Here are some numbered points:
  0.889  0.949  0.808  1.292  1.442  0.935  1.031  0.788  1.179  1.247  0.808  1.312  0.889  1.252  0.992  0.779  1.080  1.090  0.959  0.876  0.954  0.943  0.942  0.928  0.906  1.111  1.179  0.808  0.779 0
  1.712  0.841  0.616  0.719  0.832  0.581  0.479  0.677  1.013  0.854  0.822  1.158  0.656  1.608  1.356  0.803  0.899  0.770  1.337  0.567  1.274  0.313  1.187  0.773  1.038  1.422  2.705  0.703  0.610 1
  3.488  1.661  0.222  0.350  0.536  2.243  0.441  0.765  0.645  0.606  0.441  0.428  0.348  1.378  1.357  1.418  3.018  0.345  2.647  0.627  1.772  0.119  1.243  0.490  0.725  0.579  0.520  0.337  0.360 2
  1.110  1.107  0.698  1.098  0.959  0.649  0.623  1.076  1.798  0.794  0.870  0.930  0.798  1.811  1.179  0.882  0.807  0.697  1.589  0.676  1.039  0.676  1.069  1.091  0.825  1.356  1.906  0.764  0.647 3
  1.059  0.721  0.698  0.273  0.432  0.728  0.557  0.696  0.916  0.473  0.674  0.592  0.529  1.187  0.725  1.217  1.393  0.571  1.056  0.869  0.831  0.654  0.797  0.799  0.787  0.811  0.264  1.054  0.677 4
  0.291  0.468  2.156  1.089  1.098  0.442  1.227  0.293  0.759  0.798  0.952  1.004  0.949  0.708  0.661  0.743  0.638  1.054  0.465  1.052  0.574  1.535  0.575  0.918  0.615  0.990  0.968  1.296  1.280 5
  0.784  0.757  0.813  0.582  0.539  0.521  0.600  0.845  1.089  0.323  0.976  0.975  0.593  2.145  0.678  0.921  0.905  0.866  0.931  0.743  0.690  0.433  0.934  1.155  0.981  0.830  0.713  1.352  0.931 6
  0.931  1.227  0.887  1.014  1.093  0.955  0.663  1.038  1.045  1.137  0.783  1.036  0.924  0.992  1.146  0.684  0.750  1.086  1.432  0.614  1.063  0.733  0.970  0.723  0.764  0.827  0.731  0.632  0.688 7
  1.419  1.016  0.533  0.368  0.648  0.891  0.683  0.797  0.732  0.450  0.764  1.043  0.695  0.894  1.092  0.809  0.872  0.552  1.123  0.597  1.039  0.610  1.309  0.737  0.911  0.778  1.343  1.237  0.560 8
  0.435  0.545  2.055  1.157  0.858  0.549  1.236  0.284  0.368  0.645  0.802  0.846  0.956  0.399  0.697  0.862  0.591  0.918  0.479  1.315  0.517  2.513  0.388  1.643  0.569  0.577  0.371  0.796  1.281 9
  0.646  0.747  0.553  0.720  0.641  1.051  0.690  1.426  0.971  0.796  0.801  0.910  0.698  1.245  1.165  0.775  0.635  0.818  1.507  0.693  0.927  0.792  1.014  0.751  0.800  0.989  0.731  0.598  0.708 10
  0.961  0.890  0.631  1.137  1.150  1.016  0.755  1.526  1.323  1.125  0.799  0.983  0.870  1.175  0.955  0.716  0.854  0.944  0.823  0.837  1.007  0.639  0.841  1.236  1.158  0.970  0.946  0.725  0.691 11
  1.418  0.976  0.526  0.353  0.481  0.966  0.354  1.365  3.196  0.142  0.662  1.275  0.496  6.053  0.962  0.804  1.628  0.616  2.428  0.378  0.915  0.211  0.908  0.517  1.540  2.492  0.351  1.915  0.383 12
  0.829  1.091  0.625  0.922  1.174  0.910  0.843  0.854  0.996  1.275  0.823  0.806  0.713  1.279  0.581  0.785  1.057  0.796  0.980  0.774  1.012  0.593  0.935  0.984  1.004  1.008  0.944  0.701  0.650 13
  1.615  1.534  0.616  0.482  0.833  2.934  0.872  0.439  0.682  1.283  0.555  0.319  0.614  0.450  2.218  1.586  1.817  0.402  0.627  1.247  1.186  0.713  0.901  0.521  0.687  0.389  1.077  0.282  0.528 14
  0.594  0.666  0.471  0.714  1.100  0.584  0.752  0.942  0.637  0.982  0.754  0.895  0.790  1.713  1.292  0.777  0.806  1.139  0.632  0.785  0.995  0.390  1.187  0.912  0.799  1.448  1.840  0.674  0.692 15
  1.486  0.948  0.755  0.519  1.157  1.293  0.627  2.542  0.964  0.875  0.841  0.788  0.794  1.525  0.800  0.801  0.827  0.871  1.380  0.686  1.046  0.446  0.807  0.637  0.991  1.452  0.702  0.653  0.578 16
  0.693  0.923  1.373  1.428  1.004  0.801  0.987  0.988  0.762  0.994  0.896  0.906  0.878  0.866  0.932  0.853  0.918  1.092  0.913  0.688  0.849  0.832  0.891  0.982  0.907  0.798  1.920  0.687  0.848 17
  0.953  0.959  1.373  1.554  0.715  0.747  0.842  0.682  0.480  2.041  0.982  1.045  1.210  0.396  1.159  0.607  0.399  0.919  0.519  0.719  0.818  1.041  0.862  0.966  1.019  1.117  0.572  0.620  0.989 18
  0.890  0.791  0.839  0.953  0.787  0.654  0.968  0.551  0.868  0.983  0.838  0.632  0.805  0.803  0.868  0.774  0.712  0.985  0.830  0.754  0.765  0.883  0.860  0.695  0.941  0.910  0.474  0.657  0.856 19
  1.964  1.629  0.554  0.578  0.840  1.442  0.796  0.543  0.449  0.658  0.727  0.654  0.645  0.415  0.745  1.125  0.952  0.616  0.922  1.062  1.141  0.773  0.554  1.042  0.522  0.528  1.092  0.367  0.772 20
  1.488  1.006  0.684  1.023  0.662  1.010  0.708  1.156  0.595  0.944  0.869  1.171  0.723  1.674  1.036  0.811  0.616  0.991  1.148  0.585  1.132  0.726  1.472  1.041  0.863  1.095  0.794  1.039  0.716 21
  0.797  0.842  0.452  1.048  1.154  0.943  0.792  1.191  1.359  1.447  0.760  0.834  1.005  1.463  0.991  0.744  1.028  0.852  1.186  0.762  1.105  0.914  0.992  0.714  0.899  0.683  1.007  0.691  0.661 22
  0.755  1.244  2.146  0.570  0.708  1.410  1.076  0.329  0.372  1.200  0.582  0.425  0.596  0.324  1.006  1.202  0.879  0.589  0.421  1.312  0.772  2.135  0.664  0.670  0.486  0.208  0.669  0.422  0.938 23
  0.555  0.772  0.725  1.723  0.818  0.810  1.229  1.260  1.143  3.158  0.956  1.118  1.618  0.533  0.783  0.598  0.619  1.418  0.567  1.135  0.821  2.223  0.806  0.865  1.047  0.860  0.581  0.855  1.221 24
  0.948  2.641  0.403  0.555  0.645  1.728  1.113  0.365  0.398  0.748  0.798  0.449  0.698  0.135  0.891  1.198  0.799  0.533  0.518  1.496  0.703  2.003  0.485  0.647  0.595  0.224  0.721  0.378  1.035 25
  1.117  0.902  0.725  0.965  0.772  0.946  0.624  0.706  0.703  1.031  0.976  0.886  0.813  0.609  0.701  0.835  0.586  0.929  0.858  0.716  0.852  0.640  0.987  0.943  0.867  0.827  1.680  0.803  0.764 26
  0.800  0.797  1.213  0.965  0.946  0.753  0.854  0.778  0.843  0.588  0.894  0.674  0.759  0.765  0.797  1.073  0.935  0.803  0.873  0.859  0.676  1.173  0.614  0.793  0.662  0.363  0.179  0.832  0.751 27
  0.489  0.622  0.814  1.855  1.188  0.916  1.068  1.302  0.800  1.500  1.042  1.313  1.129  0.687  0.682  0.636  0.345  1.329  0.844  0.777  0.992  1.488  0.905  1.243  0.780  0.785  1.184  0.507  0.911 28
  0.584  0.827  1.006  0.619  0.530  0.617  1.008  0.699  0.748  0.842  0.856  0.720  0.806  0.535  0.571  1.132  0.900  0.779  0.614  1.290  0.678  1.629  0.698  0.860  0.859  0.812  0.475  1.212  0.995 29
  0.370  0.960  0.836  0.840  0.815  0.987  1.081  0.508  0.652  0.495  0.805  0.490  0.782  0.418  0.976  0.842  0.542  0.848  0.515  1.222  0.584  1.078  0.536  1.115  0.711  0.575  0.756  1.024  1.077 30
  0.966  0.908  1.078  1.573  0.839  0.777  0.622  0.828  1.143  1.249  0.893  0.843  0.827  0.972  0.766  0.843  0.710  0.794  1.250  0.616  1.156  0.701  1.012  0.846  0.809  1.288  1.701  0.601  0.684 31
  2.221  0.536  0.208  0.730  0.629  1.078  0.465  1.656  1.925  0.372  0.935  1.281  0.611  3.319  1.602  0.698  1.819  0.756  2.271  0.426  1.114  0.185  1.551  0.609  1.236  2.117  1.009  1.301  0.563 32
  1.159  0.775  0.787  1.351  1.023  0.905  0.761  1.446  0.835  2.294  0.972  1.004  0.944  0.568  1.371  0.771  0.938  0.902  0.973  0.696  1.028  0.883  1.264  0.767  0.773  1.041  0.709  0.512  0.940 33
  0.877  0.745  0.499  0.916  1.389  0.682  0.603  1.241  0.981  1.067  0.706  1.197  0.811  2.171  0.934  0.691  0.938  0.731  1.147  0.668  1.281  0.264  1.531  0.670  1.011  1.045  1.252  0.339  0.588 34
  1.029  0.903  0.407  0.952  1.115  0.927  0.846  1.454  0.743  1.627  0.993  0.737  1.110  0.904  0.971  0.709  0.861  0.902  1.210  0.800  1.032  1.229  1.395  1.065  0.942  0.779  0.463  0.516  0.934 35
  1.481  1.245  0.424  0.668  0.678  1.048  0.654  0.807  0.558  0.642  0.642  0.593  0.524  0.919  1.760  1.137  1.273  0.538  1.334  0.718  1.277  0.393  1.092  0.835  0.900  0.526  1.187  0.562  0.577 36
New points follow, each followed by the numbers of its three nearest points above by angle, nearest first.
  0.382  0.373  2.833  2.099  1.607  0.288  1.946  0.684  0.390  2.827  1.096  1.168  1.720  0.271  0.339  0.475  0.233  1.762  0.361  1.576  0.571  4.116  0.513  1.511  0.863  0.747  0.726  0.785  1.939 9 24 5
  0.539  0.710  2.054  0.894  0.578  0.805  1.026  0.565  0.624  0.769  0.896  0.819  1.049  1.118  0.406  0.858  0.700  0.893  0.471  1.031  0.635  0.683  0.765  0.919  0.843  0.640  0.580  1.075  1.144 5 27 29
  0.305  0.731  1.517  1.412  1.021  0.420  1.572  0.810  0.658  0.978  1.019  1.081  1.420  0.494  0.517  0.595  0.558  1.180  0.378  1.291  0.463  1.937  0.472  0.897  0.807  0.962  0.820  1.548  1.372 5 29 9
  3.768  1.812  0.924  0.421  0.896  2.749  0.509  1.462  0.853  0.569  0.497  0.461  0.421  1.344  1.287  1.818  1.531  0.339  2.310  0.542  1.551  0.224  1.944  0.431  0.625  0.556  1.002  0.333  0.310 2 36 20
  1.413  1.450  0.792  1.265  0.862  0.768  0.864  0.628  0.622  1.507  1.037  1.134  0.819  2.101  1.140  0.708  0.713  0.822  0.863  0.706  1.026  0.722  1.245  0.593  1.117  0.785  1.003  0.557  0.785 21 13 0
  0.452  0.396  0.708  0.634  0.490  0.375  1.363  0.527  0.426  0.277  1.027  0.597  0.973  0.780  0.354  0.850  0.671  0.896  0.316  1.208  0.408  1.304  0.260  0.901  0.855  0.920  0.323  2.619  1.275 29 30 5
  0.657  0.233  0.296  0.753  0.482  0.178  0.302  3.309  3.307  0.106  1.079  2.348  0.743  6.053  0.687  0.447  1.346  1.385  2.798  0.324  0.670  0.110  0.599  0.545  1.541  3.971  2.360  4.211  0.502 12 32 6
  0.567  0.677  1.923  1.001  0.478  0.671  0.828  0.812  1.263  0.801  0.905  0.880  0.915  1.401  1.021  0.674  0.928  0.772  0.531  0.883  0.656  0.833  0.398  0.982  0.843  0.685  0.366  1.050  0.955 27 19 5
  2.518  1.278  0.653  0.413  0.413  1.354  0.478  1.200  0.560  0.609  0.540  0.521  0.474  1.050  1.368  1.375  1.274  0.451  1.994  0.679  1.052  0.326  0.966  0.854  0.789  0.738  1.809  0.859  0.538 36 8 20
  0.659  1.282  1.373  0.825  0.878  1.362  1.055  0.460  0.254  1.150  0.682  0.465  0.811  0.267  1.984  1.388  0.704  0.546  0.384  1.447  0.689  1.843  0.642  0.590  0.597  0.319  1.088  0.560  1.053 23 30 25
  1.003  1.221  0.618  0.312  0.296  1.588  0.546  0.386  0.666  0.224  0.454  0.338  0.406  0.867  0.470  1.506  1.604  0.315  0.630  1.017  0.764  0.494  0.716  0.717  0.751  0.333  0.438  1.076  0.615 4 20 14
  1.861  2.868  0.930  0.676  0.759  2.973  0.754  0.468  0.435  1.170  0.604  0.367  0.559  0.370  1.214  1.568  1.425  0.430  0.872  0.876  1.267  0.484  1.690  0.743  0.572  0.326  0.589  0.337  0.672 14 20 25
  1.539  0.835  0.863  0.608  1.150  0.969  0.679  1.398  1.122  1.190  0.819  1.109  0.800  1.054  0.484  0.797  1.085  0.788  0.898  0.754  1.080  0.665  1.311  0.708  0.821  1.101  1.822  0.691  0.745 26 13 31
  0.343  0.529  2.246  1.066  0.753  0.535  0.860  0.669  0.897  0.807  0.864  0.929  1.086  0.808  0.655  0.652  0.733  1.306  0.561  1.000  0.677  0.874  0.589  0.842  0.879  1.213  0.154  1.055  1.189 5 27 19
  1.848  0.837  1.471  1.080  0.882  0.915  0.764  2.795  0.874  1.346  0.982  0.948  0.792  2.063  0.839  0.757  1.062  0.897  1.414  0.645  1.210  0.599  1.544  0.905  1.041  1.175  1.569  0.532  0.664 16 21 34
  1.506  1.022  0.465  0.998  1.315  0.757  0.579  1.275  1.006  0.836  0.973  0.996  0.679  0.985  1.342  0.872  1.058  0.836  1.285  0.569  1.160  0.759  1.481  0.630  0.924  0.957  3.307  0.849  0.669 1 26 3
  0.694  0.790  1.388  0.979  0.991  0.422  0.987  0.904  1.038  0.855  1.033  0.926  0.912  0.636  0.820  0.757  0.595  0.949  0.798  0.754  0.899  1.034  0.710  0.772  0.815  0.911  0.709  0.702  0.722 19 27 0
  1.243  0.999  0.699  0.773  0.742  0.870  0.907  0.716  0.882  1.034  0.696  0.764  0.870  0.574  0.868  0.809  0.717  0.912  0.938  0.726  0.822  0.673  0.639  0.954  0.769  0.847  0.724  1.192  0.847 19 7 26
  0.145  0.494  0.712  1.639  0.782  0.321  2.218  0.513  0.348  0.901  1.034  0.828  1.508  0.361  0.386  0.669  0.328  1.547  0.198  1.531  0.381  4.355  0.353  1.368  0.814  0.731  0.610  1.429  2.210 9 29 5
  2.630  0.698  0.561  0.764  0.618  0.793  0.514  2.558  2.256  0.369  0.799  0.979  0.603  2.097  1.181  0.771  1.426  0.722  2.071  0.432  1.420  0.190  1.309  0.465  1.098  1.679  1.115  1.095  0.420 32 16 3
  0.775  1.063  0.883  0.796  0.839  0.950  0.995  0.479  0.423  0.929  0.845  0.505  0.792  0.480  1.233  1.160  0.762  0.736  0.546  1.503  0.763  1.486  0.498  0.927  0.589  0.491  1.174  0.882  1.085 30 29 27
  1.120  0.871  0.710  0.777  0.797  0.974  0.707  1.053  0.754  1.007  0.824  1.030  0.723  1.034  0.641  0.755  0.928  0.662  0.987  0.617  0.885  0.533  1.223  0.712  0.834  1.083  1.892  0.635  0.730 26 31 17
  1.033  0.699  0.929  1.501  2.586  0.582  0.908  1.156  0.731  3.579  1.122  1.784  1.414  0.947  0.946  0.537  0.568  1.260  1.187  0.601  1.304  1.310  1.645  1.511  0.882  1.030  0.990  0.490  0.901 33 28 35
  0.225  0.457  0.430  0.322  0.321  0.200  1.189  0.307  0.841  0.106  0.837  0.567  0.604  1.320  0.553  0.863  0.929  0.684  0.443  0.923  0.293  0.532  0.206  0.700  0.874  1.082  0.540  4.211  1.277 6 29 4
  0.808  1.444  0.565  0.544  0.698  1.170  0.779  0.710  1.351  1.132  0.817  0.870  0.681  0.536  0.925  1.167  1.203  0.531  0.766  0.890  1.025  0.609  1.221  0.762  0.771  0.406  0.779  0.935  0.659 13 7 22
  0.791  0.616  0.842  1.740  1.800  0.966  0.978  1.146  0.999  2.557  1.134  1.355  1.496  0.793  1.280  0.509  0.510  1.207  0.886  0.862  0.982  1.841  1.022  0.732  0.914  0.968  2.756  0.484  1.055 28 17 26
  1.573  2.737  0.605  0.679  0.667  2.840  0.719  1.000  0.889  1.053  0.656  0.457  0.538  0.434  1.454  1.445  0.996  0.493  1.083  0.683  1.173  0.407  1.323  0.717  0.676  0.698  0.737  0.359  0.474 14 20 36
  0.807  0.986  1.379  1.063  1.030  0.917  1.009  0.855  1.471  1.009  0.948  0.937  0.977  0.808  0.695  0.844  0.636  0.845  0.673  0.891  0.905  1.084  0.749  0.692  0.822  1.223  0.619  0.945  0.818 19 0 27
  1.901  0.830  0.354  0.785  0.581  1.181  0.667  0.877  0.614  0.997  0.872  1.089  0.831  1.448  0.790  0.668  0.835  0.818  1.116  0.651  1.032  0.469  1.232  0.708  0.768  0.900  1.048  0.711  0.691 21 8 26
  2.073  2.331  1.643  0.651  0.527  2.846  0.545  1.010  0.799  1.639  0.559  0.496  0.561  0.432  1.503  1.435  1.771  0.417  1.303  0.689  1.341  0.735  1.601  0.752  0.582  0.537  0.958  0.409  0.538 14 20 36
  1.022  1.399  1.038  0.375  0.767  1.691  0.502  0.790  1.166  0.756  0.767  0.609  0.538  0.903  0.892  1.198  1.865  0.523  1.113  0.766  1.092  0.492  0.660  0.628  0.898  0.472  1.515  0.759  0.503 36 8 13
  0.924  1.116  0.350  0.346  0.497  0.772  0.760  0.605  1.143  0.194  0.704  0.543  0.510  0.763  0.434  1.142  0.934  0.792  1.058  0.926  0.736  0.475  0.559  1.082  0.736  0.903  1.027  1.160  0.841 4 8 13
  0.876  0.854  1.733  0.680  0.637  0.736  0.871  1.247  0.975  0.472  0.932  0.839  0.898  0.517  0.687  0.780  0.758  0.979  0.603  0.975  0.775  1.068  0.582  1.061  0.818  0.612  0.611  0.909  1.029 27 29 30
  1.620  1.086  0.784  0.623  0.975  1.040  0.489  2.297  1.229  0.828  0.837  0.758  0.727  1.419  1.016  0.690  0.930  0.689  1.547  0.555  1.141  0.648  1.758  0.981  1.081  1.530  0.700  0.658  0.552 16 10 21
  0.621  2.139  0.354  0.693  0.788  1.488  1.325  0.269  0.353  0.988  0.610  0.311  0.656  0.278  0.855  1.378  1.171  0.603  0.550  1.309  0.754  2.131  0.943  0.572  0.504  0.225  0.147  0.505  0.924 25 23 29
  0.479  0.384  0.414  1.770  0.906  0.487  0.902  1.561  0.838  1.253  1.201  1.496  1.167  3.062  0.619  0.449  0.424  1.451  0.754  0.697  0.821  1.098  0.876  1.452  1.360  2.426  1.707  1.156  1.036 15 34 6
  1.186  1.082  0.779  0.518  0.890  2.338  1.036  0.327  0.625  1.616  0.563  0.409  0.657  0.367  1.501  1.359  1.179  0.480  0.664  0.897  0.918  1.335  0.840  0.549  0.604  0.414  0.754  0.400  0.740 14 23 20
  1.391  1.227  1.141  0.199  0.368  1.158  0.418  0.911  0.738  0.171  0.544  0.483  0.357  2.177  1.249  1.371  2.397  0.495  1.650  0.603  1.112  0.218  1.154  0.576  0.837  1.111  1.158  0.876  0.424 4 36 32
  1.651  1.143  0.778  0.341  0.641  1.593  0.773  0.545  0.581  0.926  0.719  0.506  0.552  0.619  1.026  1.180  0.999  0.685  0.789  0.850  0.901  0.631  1.120  0.852  0.787  0.482  0.548  0.705  0.668 20 36 8
  0.702  1.110  1.765  1.244  1.167  0.773  0.866  1.280  1.352  0.935  0.907  0.988  0.943  0.774  0.832  0.832  0.930  0.913  0.707  0.651  0.819  0.630  0.807  1.056  1.072  0.854  2.334  0.819  0.859 17 31 26
  0.507  0.787  0.760  0.854  0.849  0.726  0.857  1.089  0.956  0.814  0.947  0.880  0.850  0.270  0.935  0.770  0.512  0.945  0.659  0.918  0.733  0.867  0.755  0.901  0.945  0.797  0.522  0.708  1.005 19 30 11
  0.133  0.243  0.476  0.484  0.268  0.178  1.828  0.237  0.884  0.109  0.947  0.615  1.039  0.499  0.231  0.751  0.829  1.309  0.187  1.823  0.293  3.183  0.189  0.658  0.781  0.575  0.152  4.211  2.254 29 5 9
  0.616  0.515  0.461  2.450  1.504  0.624  0.982  0.897  0.634  3.699  1.243  1.468  1.306  0.562  0.759  0.518  0.416  1.546  0.900  0.772  0.965  1.398  1.056  1.026  0.798  0.975  0.971  0.452  1.053 24 28 18
  0.864  2.061  0.373  0.528  0.691  2.301  0.987  0.338  0.516  0.748  0.684  0.390  0.689  0.350  0.688  1.178  1.178  0.517  0.495  1.258  0.816  0.986  0.664  0.730  0.625  0.206  0.508  0.378  0.799 25 14 20
  0.229  0.379  0.767  0.751  0.419  0.284  1.287  0.390  0.755  0.188  0.835  0.678  0.965  0.491  0.281  0.880  0.856  1.196  0.202  1.573  0.298  2.772  0.189  0.870  0.839  0.662  0.214  4.000  1.716 29 5 9
  1.033  1.036  2.085  0.976  0.915  0.847  0.692  1.034  0.599  1.104  0.938  0.916  0.837  0.467  0.785  0.768  0.787  1.219  0.862  0.729  0.926  0.849  0.692  0.560  0.837  0.814  1.491  0.760  0.892 17 26 31
  0.898  0.954  1.860  1.680  1.270  0.717  0.795  0.945  0.737  2.667  1.185  1.078  1.145  0.558  0.564  0.605  0.721  1.160  0.971  0.943  1.098  1.100  1.401  1.019  0.785  1.071  0.710  0.480  0.995 18 33 28
  0.272  0.315  1.410  2.042  1.122  0.385  2.288  0.594  0.362  1.150  1.096  0.820  1.551  0.651  0.455  0.542  0.419  1.637  0.282  1.884  0.449  2.750  0.348  0.953  1.024  0.720  0.301  0.767  1.931 9 5 29
  0.581  0.593  0.807  1.521  1.108  0.568  0.831  1.231  0.915  1.086  0.982  0.724  1.115  0.636  1.224  0.794  0.947  0.841  0.977  0.888  0.803  0.752  0.848  0.963  0.940  1.192  0.370  1.065  0.967 19 11 0
  0.955  0.485  1.157  1.535  1.223  0.710  0.931  0.606  0.612  1.010  1.049  1.308  1.000  0.844  0.595  0.759  0.754  0.904  0.646  0.969  0.851  1.522  0.546  1.267  0.906  0.705  2.175  0.656  1.095 17 26 28
  1.402  1.827  0.220  0.246  0.290  1.377  0.611  0.639  1.515  0.260  0.632  0.369  0.433  0.690  1.035  1.408  2.453  0.408  0.835  0.931  0.636  0.591  0.811  0.543  0.719  0.366  0.278  0.681  0.587 4 2 36
  0.216  0.291  1.777  1.318  1.012  0.363  2.231  0.419  0.433  0.624  1.085  0.917  1.403  0.371  0.301  0.696  0.387  1.537  0.194  2.069  0.293  3.705  0.234  1.545  0.864  0.533  0.421  2.692  1.767 9 5 29
  1.015  0.978  0.389  0.341  0.552  0.721  0.695  0.798  1.029  0.289  0.620  0.650  0.559  1.434  0.422  1.067  1.287  0.551  0.742  0.767  0.711  0.668  0.542  0.646  0.862  0.865  0.504  1.554  0.695 4 6 8
  1.321  0.871  0.592  0.640  0.674  0.791  0.787  1.084  1.109  0.736  0.639  0.897  0.757  1.820  1.513  0.914  0.998  0.663  0.961  0.730  0.947  0.487  1.438  0.773  0.884  0.685  0.652  0.913  0.624 21 10 8
  0.133  0.289  0.640  1.110  0.746  0.178  1.715  0.247  0.580  0.404  1.224  0.735  1.555  0.342  0.292  0.615  0.396  1.433  0.197  1.438  0.293  6.253  0.189  1.231  0.780  0.761  0.373  2.982  2.491 9 29 5
  0.808  0.781  1.359  0.684  1.317  0.572  0.661  0.718  0.977  0.578  0.752  0.763  0.759  0.583  1.638  0.939  0.828  0.595  1.200  0.631  0.886  0.492  0.922  0.606  0.761  0.968  0.831  0.964  0.692 7 19 0
  0.448  0.212  0.921  1.337  0.839  0.178  0.628  1.936  1.900  0.496  1.555  2.354  1.389  3.243  0.521  0.379  0.537  1.845  1.397  0.572  0.598  0.524  0.469  1.235  1.541  3.971  1.948  2.373  1.135 6 15 3
  2.296  0.913  0.453  0.498  0.644  0.698  0.464  2.134  1.076  0.570  0.745  1.002  0.603  2.041  1.208  0.912  1.452  0.640  1.363  0.625  1.041  0.361  1.618  0.733  0.771  1.821  2.649  0.672  0.519 1 3 8
  1.079  1.206  0.992  0.586  0.483  0.985  0.752  0.562  0.837  0.590  0.815  0.652  0.680  0.985  0.526  0.992  1.064  0.601  0.922  0.682  0.893  0.564  0.754  0.878  0.953  0.930  0.700  1.108  0.651 4 13 8
  1.337  0.921  0.500  0.544  0.736  0.740  0.679  1.091  1.008  0.649  0.837  0.902  0.602  1.627  1.205  0.867  1.180  0.726  0.946  0.528  0.902  0.271  0.722  0.832  0.751  1.297  2.263  1.249  0.598 1 3 15
  0.588  0.527  1.004  1.113  0.910  0.757  0.937  0.843  0.526  1.150  0.898  1.258  1.179  0.887  0.818  0.645  0.700  0.937  0.942  0.895  0.903  1.806  0.619  0.872  0.804  0.833  0.782  0.541  0.960 28 19 0
  0.693  1.745  0.612  0.705  0.772  1.353  1.212  0.367  0.417  1.014  0.702  0.507  0.654  0.317  0.962  1.157  1.062  0.507  0.492  1.162  0.811  1.181  0.941  0.780  0.593  0.341  0.555  0.703  1.097 25 30 20
  1.855  0.840  0.473  0.481  0.590  0.981  0.532  0.733  1.188  0.387  0.611  0.799  0.678  1.355  0.892  1.045  1.552  0.669  1.138  0.675  1.038  0.368  1.099  0.621  1.017  1.027  0.658  1.249  0.572 4 8 21
  0.602  1.381  1.036  0.770  0.877  1.230  1.173  0.242  0.463  0.668  0.647  0.472  0.821  0.312  0.543  1.404  0.915  0.531  0.442  1.328  0.694  1.224  0.701  0.576  0.521  0.292  1.145  0.842  1.015 30 23 29
  0.436  0.725  1.475  0.816  0.983  0.696  0.820  0.774  1.123  0.806  0.986  0.866  0.869  0.748  0.830  0.695  0.735  0.955  0.619  0.783  0.819  0.691  1.510  0.764  0.702  0.658  0.698  0.944  1.040 19 0 27
  1.073  0.870  0.830  0.768  0.950  0.993  0.675  1.042  1.124  0.846  0.765  0.982  0.944  0.738  0.585  0.780  0.730  0.805  0.863  0.666  0.900  0.536  0.871  0.873  1.025  0.857  1.662  0.593  0.777 26 17 31
  0.313  0.656  0.904  1.681  1.274  0.557  1.482  0.944  1.056  1.119  1.127  1.186  1.374  0.508  0.743  0.576  0.456  1.331  0.360  1.244  0.610  2.050  0.599  1.080  0.802  0.974  0.954  0.826  1.407 28 5 30
  1.152  0.734  0.907  1.374  1.495  0.648  0.877  1.166  0.470  2.414  0.865  1.091  1.295  0.599  1.376  0.654  0.651  1.324  0.760  0.871  0.875  0.896  1.142  0.807  0.832  0.930  0.947  0.638  1.107 33 18 35
  0.353  0.680  0.660  0.552  0.528  0.736  1.050  0.491  0.554  0.505  0.959  0.877  0.846  0.484  0.388  0.847  1.024  0.899  0.481  1.404  0.467  1.612  0.410  0.744  0.926  0.706  0.578  1.843  1.271 29 30 5
  0.298  0.700  1.116  0.716  0.270  0.337  1.165  0.363  0.427  0.232  0.847  0.701  0.839  0.707  0.367  0.891  0.947  1.022  0.290  1.422  0.346  1.838  0.317  0.743  0.678  0.560  0.338  2.793  1.654 29 5 30
